gek: [ 29  55  16 -65 -99]
gezul: [ 29  55  16 -65 -97]
levo: [112  43 -87 -25 -29]
key -> tag
[-25] -> k_504
[-24] -> k_446
[-29] -> k_640
[-26] -> k_255
[-65] -> k_911
[-64] -> k_721
[-28] -> k_13
join levo 3: 
k_504
q: [ 29  55  16 -65 -99]
gek

namu: [-91  94  26  -8 -42 -12 -47 -44  -3  -2   6 -34 -32 -43  -3 -39 -50]
nat: [ 24  14  21  16   9  88 -18 -37  -4 123  26  89 -60  34  60  -6  33]
Dusa: [  14  -22  -46    0  -75  -10    6   -4 -117   95  -29   -2   14    0
   42  -25   44]
fifu: [-31 -38 102 -25 -35  64   4  55 -18 -46  51  -4  -7 -76 -18  19  92]
key -> tag
[-3] -> k_702
[-12] -> k_844
[26] -> k_114
[-46] -> k_938
[-1] -> k_308
[27] -> k_865
[-2] -> k_833
join namu 9: 
k_833
q: [  14  -22  -46    0  -75  -10    6   -4 -117   95  -29   -2   14    0
   42  -25   44]
Dusa
q: [-91  94  26  -8 -42 -12 -47 -44  -3  -2   6 -34 -32 -43  -3 -39 -50]
namu

Ruvos: [-11 -22 -36  32  29  -5 -11  -7]
lubas: [-16  31 -30  25 -27   7 -21 -55]
buko: [ -7  95   8 -43 -90  56 -19 -67]
kipu: [ -4  36  65  60  -3 -49  11 -32]
dav: [-34  -4  68  84 -24 -43 -15 -32]
nefe: [-46 -22 -85   1 -23  59 -58 -26]
tags:
[-46] -> k_705
[-11] -> k_799
[-16] -> k_52
[-7] -> k_707
[-17] -> k_220
[25] -> k_302
[26] -> k_377
join lubas 0: 
k_52
q: [ -7  95   8 -43 -90  56 -19 -67]
buko
q: [-46 -22 -85   1 -23  59 -58 -26]
nefe
q: [-34  -4  68  84 -24 -43 -15 -32]
dav

Sidu: [ 43   8  17   8 -18  22]
zud: [ 36 -11  -3 -10  14 -75]
rab: [ 71   6 -17  15 -14 -38]
piror: [ 58  68  11  20 -39  48]
Pupim: [ -1  -3  14   5 -68   3]
suse: [ 12  -7  -8  -9 -85  34]
mepiv: [ 97   2 -12   6  38 -43]
kolus: [ -8  78 -22  21  33 -28]
favo: [ 32  10 -24   5 -53 -15]
bafeb: [-24  -2 -14 -10  49   4]
Table of tags by key:
[-24] -> k_203
[-14] -> k_585
[-8] -> k_812
[14] -> k_878
[-18] -> k_569
[11] -> k_215
[-12] -> k_115
[-13] -> k_383
[-17] -> k_793
[-15] -> k_457
join bafeb 2: 
k_585
q: [ 43   8  17   8 -18  22]
Sidu
q: [ 71   6 -17  15 -14 -38]
rab
q: [ 97   2 -12   6  38 -43]
mepiv
q: [-24  -2 -14 -10  49   4]
bafeb
q: [ -1  -3  14   5 -68   3]
Pupim
q: [ 12  -7  -8  -9 -85  34]
suse

defa: [-39  27  47 -15 103 -88]
pezet: [   3  -55   -7    5  -92 -108]
Zepil: [  3 -55  -7   5 -92  85]
key -> tag
[103] -> k_908
[3] -> k_555
[-7] -> k_178
[-92] -> k_787
join Zepil 4: 
k_787
q: [-39  27  47 -15 103 -88]
defa
q: [   3  -55   -7    5  -92 -108]
pezet

taf: [-22 -15  28  20 -22  19   0 -18  23 -32   0 -51 -23   0  32  23  17  37
 -36 -13  35 -18  36 -19 -46   0  16]
fudu: [  0  -2 -11  -8  24  -5  24   0 -12  -6   8  32   7 -10 -22  -4 -11   0
   3  -4 -22  -3 -12  18  45  15   9]
sev: [-22 -11  54  -8 -22  -5  18 -35 -21 -58 -31 -10 -16  18  51  49  45  55
  -7 -22  50 -12  53 -46 -46   0  -7]
pupaz: [  0   5  41 -14 -53  15 -12   0 -12 -19   0 -51 -23  18  51  23  31  37
 -36 -13  35  -6  36   0 -69  11  -7]
Fova: [-28  -8  67  -8 -53  -5  24 -53 -30 -71 -39 -51 -30  37  69  63  59  91
 -36 -50  64 -21  85 -37 -69  15 -14]
lurav: [-16  -8   2  38  -7  19 -24   0  50   7  16 -51 -16 -10  14  -4 -11   0
 -17   5   7  -6 -12  -9 -23 -11  16]
vaz: [ -22  -18   54    9  -68   -1  -12  -35   -3  -45  -39  -93  -30   28
   87   49   73   73  -36  -31   79  -15   69  -46 -114   -7  -11]
nef: [ 23   8 -51  -2  70  -5   6  26   5  46  24  94  29 -47 -77 -57 -53 -72
  52  42 -51   7 -61  28 113 -11   9]
tags:
[37] -> k_461
[35] -> k_834
[79] -> k_931
[36] -> k_339
[0] -> k_915
[80] -> k_590
[-51] -> k_296
join pupaz 20: 
k_834
q: [-22 -15  28  20 -22  19   0 -18  23 -32   0 -51 -23   0  32  23  17  37
 -36 -13  35 -18  36 -19 -46   0  16]
taf
q: [-22 -11  54  -8 -22  -5  18 -35 -21 -58 -31 -10 -16  18  51  49  45  55
  -7 -22  50 -12  53 -46 -46   0  -7]
sev
q: [  0   5  41 -14 -53  15 -12   0 -12 -19   0 -51 -23  18  51  23  31  37
 -36 -13  35  -6  36   0 -69  11  -7]
pupaz
q: [  0  -2 -11  -8  24  -5  24   0 -12  -6   8  32   7 -10 -22  -4 -11   0
   3  -4 -22  -3 -12  18  45  15   9]
fudu

